One turn sends every row of this set to another row. A few are shown first. Where does it send the rows asked after them?
z_271: [  6  26 -17 -19   0  15  -9  -3  30  -3  19 -15]
z_27: [ 14 -26   6  17 -11  -1  -8   7   1  -6  -8  17]
z_93: [-13  -3 -12  27   7  11 -21   6 -10   2  -3  -2]
z_180: [ 19 -26  10  15 -14  -1  -6  15   1  -3  -8  11]
z_847: [ -2   9 -33 -18  -8  -5  17   4   3 -29   0  -9]
z_966: [  2  11 -26 -31  -8  12  -6  -5  17 -14  19 -13]
z_50: [  3   9   8   7 -17  -8 -19  -7  -5  28   5  -1]
z_473: [-11  -1 -10  29   5  10 -18  16 -13   1  -4  -8]
z_662: [  3   6   6   8 -13  -9 -18 -13  -4  26   3   7]
z_391: [  1  25 -11 -24  -8  18   0   1  22  -8  26  -8]
z_267: [ 22   8 -24 -35   8  -7   0   5  15 -16  -4  -2]
z_644: [ -5  22 -22  -7  -3   1  27  15   6 -28   5  -5]
z_432: [ 28  16 -11 -20   5 -13  14   8  25 -12 -10   2]
z_270: [ 26  18  -8 -28  10  -1  10  16  21 -14  -2   6]
z_298: [ 14 -22  13  19 -10  -1  -6  18   2  -1  -5  12]
z_655: [-13   0  -4  29   5   9 -16  17 -10   5   0  -7]
z_674: [ -6  12 -27   2  -8   5  21   8  16 -32   5 -12]
z_854: [  3   6  14  11 -15  -8 -15  -2  -2  28   8   4]

z_93 -> z_662
z_270 -> z_644
z_180 -> z_473
Where do these go?
z_271 -> z_432
z_966 -> z_267
z_298 -> z_655

